One turn moves each row of this set onto another row. After a few examples, where does it send each row asked below?
Q_840: [  8  10   4   1  10   1   1  36  13  10   6 -17  -3  -7   3   1 -35  17
  13  28   6  11  13  -3  -9   4   8 -27]
Q_910: [ -3 -18  -2  -2  10   4 -20  21   6  23  12 -12  -7  22   6 -20  -4  -1
 -12  33  13  10  14  -2  18  -8  -9 -22]
Q_326: [ -6  -5  15   4   3  -5   2  13   4  22   3 -27   4 -13  -9  -8 -17   9
  -8  33  -3   3   3  16   6  -1  14 -38]
Q_579: [-11  -2  -3   9   9  28  -6   8   5   9  19   0  12   4   3 -21 -19  13
 -17  27   1   6  11  -8 -23   4  11  -9]
Q_154: [  4   6   2  -3  20   4   0   5  -5  24  12 -17   3 -12  11 -22 -27  20
 -11  23  15   1   5  -9   2 -31  -3 -16]
Q_363: [ -6 -15   1  16  17  10   3  -1  -9  17  13   2   0   2  -8   1 -33  10
  -5  30  22  -7   0  -1   9   6  13  -4]
Q_435: [ -7  -6  -1  11  15  14 -20  27   5  25  33 -12 -11  13  21 -15 -32  -3
   1  23  -8  10   1   7 -15   3   5  -2]
Q_634: [  5  -8  16  12   6 -16 -10  12  -6  26   6 -15  -1   5 -13  -9 -25   1
   3  46   9  11  17   3  16  -2  11 -17]
Q_235: [  4 -10  -4   3  15   6 -29  22  10  25   6 -13 -16  12  11 -16 -17   7
 -13  27  12   6  23  -8  18 -10  -5 -16]
Q_2: [  1   4  10   3  14   9  -5  20  -8  15  15  -4  15  10  -6 -23 -22 -19
  -2   9   0 -12  -1   2 -11  -7   2 -21]
Q_229: [-17  -7  17  -6  15  -6   4  25   4  22  20  -2   6  -1  13 -12 -36  26
  12  14  14  13  13  -5   4  -6  -3 -12]
Q_575: [-11  11   7  -8   6  20 -21  13  12  13  12 -20   0   1   6 -18  -5   7
   3  23   9   5  10   8  18  -1  -6 -32]
Q_358: [-10  -2  -1   7  17   9 -19  23   3  29  35  -8   1   8  25 -14 -33  -4
   5  23 -13  10   1   3 -12   1   4  -8]
Q_856: [  3 -12  11  -3   5   0  -6  30  20  14   6  -5   4   8   8 -10   1  17
 -10  12  17   4  13   3   5   6  -3 -19]
Q_477: [ -1 -10  -8 -15  12  -8   2  25   5  35  18  -1   3  14 -10  -1 -24   7
   5  25  12  -5  -9  -1   4 -10  -9 -15]
Q_524: [-10  -3   0 -12  17  19   6  11  -1  30  11 -18   6  -5   4 -21  -6  14
  -1  35  16   8  -8  -7   0 -27  -3 -18]
Q_496: [-12  10   8   3  20   3  11  23   5  27   0 -23  -3   5  -1 -16 -22  -2
   4  36  12  29  17  -1  -2 -11  -2 -30]
Q_908: [  5  12   5  16  30  25 -16  18  12  28  12  -8   3   8 -10 -13 -23  -5
   8  18  13  -8   2   6 -12  -2   4  -3]
Q_332: [  5   8   5  12  31  25 -13  25  11  31  12  -3   6   2  -7  -9 -19  -2
  12  18   5 -12  -1  -2 -12  -2   5  -5]
Q_236: [-16  -4  -3   8  10  21  -4   8   1  17  15   3  14   0   2 -21 -19   9
 -16  23  -5   5  15 -16 -21  -2   8 -10]
Q_61: [-20  -2   2   7   9   3   8  13  -6  23   9 -25  -4  -2  16   5 -27  -2
 -13  26  10  12 -14  11   1  -1  11  -5]
Q_433: [ -3  10   9   3  17  15  -5  17  -5  15  16  -8   9  18  -9 -23 -25 -20
  -8  12   2  -7   1   8 -12  -3   0 -20]
Q_935: [  5  -2   1  17   5   9  -6  18   1   6  10 -17  18   1   7 -18 -15   0
  -5  26  15  11  11   0 -22  -6   8   9]
Q_766: [  7  -2 -11 -12   0  -2 -14  21   6  32   8   0 -11   0  -8 -13 -37   7
   7  15  14  -8  -3  -8   4 -17   6 -18]
Q_381: [ -5   3  11   0   7   7 -13  15  -2  30  10  -6 -15   5 -10  -3 -28   8
  -3  50  -6  13  14  -6  15   4  18 -24]
Q_221: [ -2  -9  32   8   6  -2   3  20  -3  26  15  -3 -10   9   0 -20 -12  14
 -14  31  -3  10  -1  -3   6  -1  21 -32]
Q_951: [  9  -7  32  17  14  -4  -3  29   8  32  -1 -14 -14  -3   1  -9 -15  18
  -3  30   9  11   7  -4   3  -4  21 -15]
Q_685: [-16  -3  14 -10  -2   7  -6  25   2  21  21  -1  -3  -2  13 -26 -25  16
  24  19  16  19  -1  -7   6 -11  11 -13]
Q_896: [  3  -3   0  18   6   6  -7  18  -2  15  12 -13  17  -2   8 -19  -9  -1
   1  28   9  11   8  -9 -18 -11   5  14]
Q_693: [  9  10  12  11   8   0 -11  14   7  26  19 -23  -7 -15   1  -6 -17  21
  -2  40  -6   2  -7  10  11   0  19 -21]
Q_132: [ -6  -3   1   0   1  15   2  16 -19  10   2 -10 -11   2   0   1 -30 -10
  -5  30  16   4  -5  -4   5   0  21  -1]
Q_574: [-16 -27   3  17  11   6 -15  17   8  25  14 -15   2   8   6 -25 -33  -8
   4  14   8   6  12  14 -18   0   3 -15]
Q_147: [ 11   0   8  -3  -4   7 -18  27  17  11  13   1  -8   5  13 -20  -2  18
  -9  11  12   3   6  -2   9   3   7 -19]
Q_673: [  3  -4   4   7  -1  -2   2  16   7   7  28  -3   8   5  -6 -23 -20  16
  18  34  11   7  -3   2  -1   5  10 -39]
Q_932: [ 15 -16  -1  24  14 -13   6  16   5  27  23 -10 -14   5  -8 -19 -13  16
   0  29  10   2   1  -1  -5 -11  -5 -20]
Q_362: [ -2   5  22   4  17   5   1  19 -10  20   4 -10  -8   7  20   1 -41  -4
  -8  14  19   4  -8   3   0   0  20 -13]
Q_798: [-17 -22   2  13  12   4 -18  18   9  32  10 -14  10  -1   9 -23 -32 -11
  14  15   7   7  12  10 -16  -4   5 -15]
Q_637: [-11 -11  19  13  18  15  -1   4   1  29  12   2  -2  10   6 -10 -26   4
   5  23  29   1 -18   6   3   5  22 -19]
Q_873: [  0  12  10   2  16   3 -20  13  11  12  15 -23   6   0  10 -12 -12  11
   1  20  14   2  16  12  21  -2 -14 -21]
Q_106: [  1  -5  -5   0   4   9   6  31   4  25   5 -15 -30   0  -4 -14 -19   6
  -7  26  -4   9   3 -11 -12 -11   5 -31]
Q_122: [  3  17   5  19  20   2  -6   3   4  28  27  -5 -10   5   2 -33 -26  13
   6  37  10  19   8  -5   8 -11   5 -27]
Q_37: [-18  -7  -1  22   7   8  -7  -8   1  27  14 -11  -8 -10   8 -13 -33  11
  -8  21  18   2 -11   8   5  -2  19 -12]

Q_61 moves to Q_637
Q_856 moves to Q_910
Now find these:
Q_381 moves to Q_693
Q_685 moves to Q_766
Q_435 moves to Q_908
Q_932 moves to Q_496
Q_798 moves to Q_2

